Rotation paths and how fast each direction turns (degrees each step):
Each turn is a multiple of 5 degrees from 10 to 175, or 0.
Each row of a path follows its step; steps can be skipped.
Path 1:
step 0: |   52 |  -82 |  -85 | -322 |  -10 |   53 |  175 |  105 |  120 |   42 | -316 | -289 |   84 |  185 |   45 |  203 |  133 |   43 |  148 |   49 |   23 | -175 |  -64 |  288 |   76 |  -41 |  121 |
step 1: |   67 |   83 | -179 |   79 | -106 |  122 |  186 |  316 |   97 |   59 |  -62 |   53 |  104 | -122 |  -38 |  127 |  204 |  173 |  206 |   53 |  147 | -237 |  375 |  196 |    5 |    8 |  -50 |
step 2: |   20 |   16 |  192 |  182 |  -51 |  107 |   85 |  146 |  -54 |   -4 | -250 |  338 |   38 |  -93 |  137 | -146 |  168 |  -28 |  -43 |  -22 |   95 | -294 |  197 | -114 |  -77 | -282 |  173 |
step 3: |  294 |  176 |  -15 |   92 |   72 | -112 |   47 |  -58 |   72 | -168 | -147 |  263 | -165 |  253 |  104 |   -9 |  135 |   -7 |  -55 |   15 |  -82 | -231 | -252 |   -6 | -269 | -187 |   70 |
step 4: |  196 |  116 |   41 |  231 |  214 |   16 | -164 |  -31 |  156 | -269 |  289 |  -31 | -255 |  -27 |  -14 |   13 |  -24 |  245 |   86 |  213 | -127 | -196 |  -39 |   91 | -106 |   61 |   75 |
step 5: | -155 |   54 |  270 |  247 |   12 |   -3 | -114 |  205 |  107 |   20 |  149 | -107 | -105 |   10 |  -83 |   60 | -216 |  241 | -250 |  218 |  -63 |  -71 | -128 | -133 |  231 | -184 |  160 |
step 6: |  169 |  -11 |  -29 |   66 | -151 | -142 |  -80 |   54 |   -2 |   66 |  299 |  -52 |  301 |  208 |   97 |  199 |  -90 |   47 | -365 |   28 |   78 |   88 | -204 |   33 |  112 | -241 |   31 |
step 7: |  133 | -390 |  -71 |  -49 |  170 |  -67 | -104 |  179 | -114 | -259 |  177 | -241 |  247 | -137 |  206 |  109 |   42 |  -81 |  -35 |   34 |  138 |   35 | -138 |  162 |  -15 |  -50 |  -60 |
step 8: | -126 | -138 | -336 |   71 |  157 |  -70 |  176 |  366 | -162 | -132 | -159 | -225 |   83 | -209 | -139 | -125 |  -48 |   66 |   21 |  -96 |  -70 |   86 |  -70 |  -33 |    7 | -170 |  -20 |
step 9: |  168 |  144 | -353 |  -39 |   33 | -208 |   16 |  127 |  -10 |  148 |   68 |  -46 |   73 |  -92 |   18 | -304 |    6 |  -40 |  -59 | -256 |  -50 |   50 |  286 | -160 |   38 | -193 |  163 |
step 10: |   -3 | -123 |   39 |  -88 |   40 | -414 | -209 |    1 |  135 |   62 |  -74 |  -68 | -190 |    7 |  327 | -272 |  217 |  -66 |   22 | -202 |   55 | -119 |   85 | -132 |  -42 |   35 |  -25 |
Speeds:
|  -12 |  -17 |   -1 |    0 |  -57 | -167 |   57 |  -64 |  -23 |    4 |   22 | -108 |  -31 |  -98 |   35 |  -19 |  -30 |  -11 |   36 |    9 |   13 |  159 |   27 |  -91 |  -50 |  -17 |  -31 | -> 20
|  -43 |   -9 |   68 |   31 |   18 |   68 |  -47 |  -58 |   31 |   12 |  -18 |  -57 |   -4 |   58 | -150 |   54 |  -32 | -105 |  -39 |  -96 |    4 |   43 |   85 |   -4 | -114 |   22 |  -87 | -> 0
|  -65 |   21 |  -47 |  -36 |   -2 |  -80 |   27 |   94 |   72 |   71 |  -75 |   66 |  -41 |   30 |  -90 |   71 |   37 |   49 |   -1 |  -17 |   27 |   31 | -162 |  -34 |  -28 |  -28 |  -96 | -> 140
|  -24 |   20 |   59 |   40 |  -62 |  -21 |  -19 |   69 |  -20 |  109 |   65 |  103 |  -11 |   52 |   43 |    9 |   38 |  -18 |  -69 |  -57 |   62 |   32 |  124 | -109 |  108 |  -58 |  -10 | -> 95
|   -6 |   32 |   12 |  -43 |  100 |  -22 |  -51 |  -45 |   58 |   12 |    2 |   51 |  -23 |   46 |   60 |  -73 |  -22 |  107 |  -39 |   16 | -160 |  -25 |   46 | -127 |  -75 |   40 |  -54 | -> 55
|  -36 |   20 |   20 |   13 |  -66 |  -55 |   10 |   -6 |   75 |   14 |  -62 |  -32 |  122 |  -43 |   68 |   70 |  -90 |   35 |  -95 |   23 |   92 | -108 |   28 |  -11 |  -12 |  129 |  -31 | -> 70
Path 2:
step 0: | -241 | -104 |  -51 |   89 | -105 | -234 |  -91 | -116 |  -28 |  271 | -100 |   15 |   90 | -103 |  -17 |   50 |   52 |  -46 |   45 |  148 |  130 | -266 |  281 |  -66 | -270 |  106 | -319 |
step 1: |   63 | -231 |  -94 |  194 |   -9 |  227 |  164 |    2 |   18 |   79 |   -5 |   21 | -308 | -195 |  141 |  -32 |   88 |  -53 |  199 |  184 |   78 |   50 |    0 |  -61 |  393 |   92 | -154 |
step 2: |  -34 |   20 | -204 |  112 |   24 |  207 |  -97 | -193 |   81 |  -89 |  155 | -247 |  145 |  -57 |   26 |   72 |    9 |  169 |  265 |  -40 | -210 | -343 |  -21 |   80 |  -63 |  217 |  219 |
step 3: |   -2 |   92 |  -13 | -109 |  134 |   19 |   14 |  390 |  329 |   48 |  -58 |  112 |   22 |   39 |  115 |  225 |  -42 |   14 | -211 |   79 |  166 | -186 | -150 |  -71 |  139 |  286 |  143 |
step 4: |    5 |  219 | -163 |  137 | -231 |  -12 | -139 |  -69 |  -10 |    8 |  -51 |  260 |  108 |  209 | -135 |  134 |  -85 |  -25 |   81 | -218 |   65 |   46 |  355 |   10 |  277 |  -74 |  226 |
step 5: |   58 |   -1 |   34 | -277 |  -29 |   86 |  241 | -279 |   75 |  162 | -139 |   70 | -131 |  184 |  157 |   32 | -254 | -240 |  134 |  -46 |  160 |  145 |  -54 |  -42 | -245 |  105 |  166 |
step 6: |  192 |  190 |  243 | -194 | -158 |   58 |  -83 |   80 | -311 | -106 |  170 |  -46 |   74 |   26 |  348 |  -14 | -163 |  -57 |  -26 |   37 | -136 |  -32 |  194 |  128 |  115 |  106 | -187 |
step 7: |   49 | -198 |  -55 |   87 |  -28 |  162 |  -98 |  141 |  -82 |  333 |  -20 |  -54 |  125 |   30 |  -33 |   49 | -243 |  267 | -103 | -192 | -108 |  323 | -203 |  108 | -165 |   67 | -125 |
step 8: | -126 |   38 |  207 |  244 |  329 |  -72 | -215 | -147 | -280 |    5 |   64 |   83 |  240 |  107 |  -65 |  -32 |   96 | -128 |   36 |   74 |  239 |   38 |  -98 | -151 |   51 |  189 | -135 |
step 9: |  -95 | -375 |  188 |   28 |  -76 |  -18 | -263 |  -95 |  256 |  -30 |  -20 |  -68 | -291 |  133 | -128 |  181 |  -38 |   22 |  133 |   81 |  -44 |   10 |  193 | -109 |   -8 |    2 | -288 |
step 10: |  133 | -190 |    5 |  -24 |  197 |  -36 |  243 | -178 |  126 |  -24 |  163 |   71 |   90 | -291 | -143 | -207 |   -6 |   57 |   58 |  -96 | -120 |  -53 |  185 |   -3 |  226 |  324 |   14 |
Speeds:
|  -72 |  -68 |   60 |  -37 |  -57 |   11 |  -62 |  -15 |   81 |  108 |  -47 | -117 |   95 |   20 |   44 |   -7 |   32 |   31 |   65 |  -86 |  -18 |  -32 |   51 |   42 |  -12 | -124 |   38 | -> 155
|   41 |   -5 |  -31 |   44 |   11 |  -26 | -156 |   66 |   23 |   20 |   88 |  -24 |   95 |   49 |  -63 |   44 |    4 |   22 |  -90 |   67 |   95 |   19 | -106 |   25 |   -2 |  -19 |   94 | -> 80
|  -54 |   25 | -173 |   52 |  -39 |   25 |   60 |   17 |   73 |   23 |   -8 |   11 |  -36 |  -12 |  103 |   33 |   62 |  -17 |  -18 |   61 |   -6 | -113 |   32 |   -5 |   47 |   10 |  136 | -> 35
|   53 | -145 |  -78 |   58 |  -30 |  121 |   87 |   73 |  -26 |  -81 |   23 |  -11 |   43 |   70 |  -69 |  -19 |  -31 |  -15 |  -40 |  -69 |   42 |   15 |   89 |   39 |   26 |  -51 |  -20 | -> 130
| -187 |  -23 |  -45 |  -17 |  115 |   61 |  -61 |  -16 |   28 |  -96 |   -8 |   14 |    4 |   45 |   -6 |   55 |    5 |    8 |    7 |  -53 |  -53 |    5 |  -93 |   50 |   96 |   21 |  -60 | -> 60
|   27 |  -36 |   11 |  -39 |   42 |  -81 |   82 |   28 |  -86 |   91 |    0 |   23 |  -34 |  140 |  -82 |    1 |   11 |   35 |   51 |   69 |  -75 | -103 |  -52 |   83 |   60 |  -48 |   11 | -> 0
|  -94 | -119 |    1 |   81 |    9 |  -21 |  -35 |   -7 | -137 |   62 |   14 |  -20 |    1 |   25 |  108 |  -42 |   -3 |  -38 |  -93 |   84 |  -90 |   75 |   27 |  -32 |  -54 |   10 |   -9 | -> 45
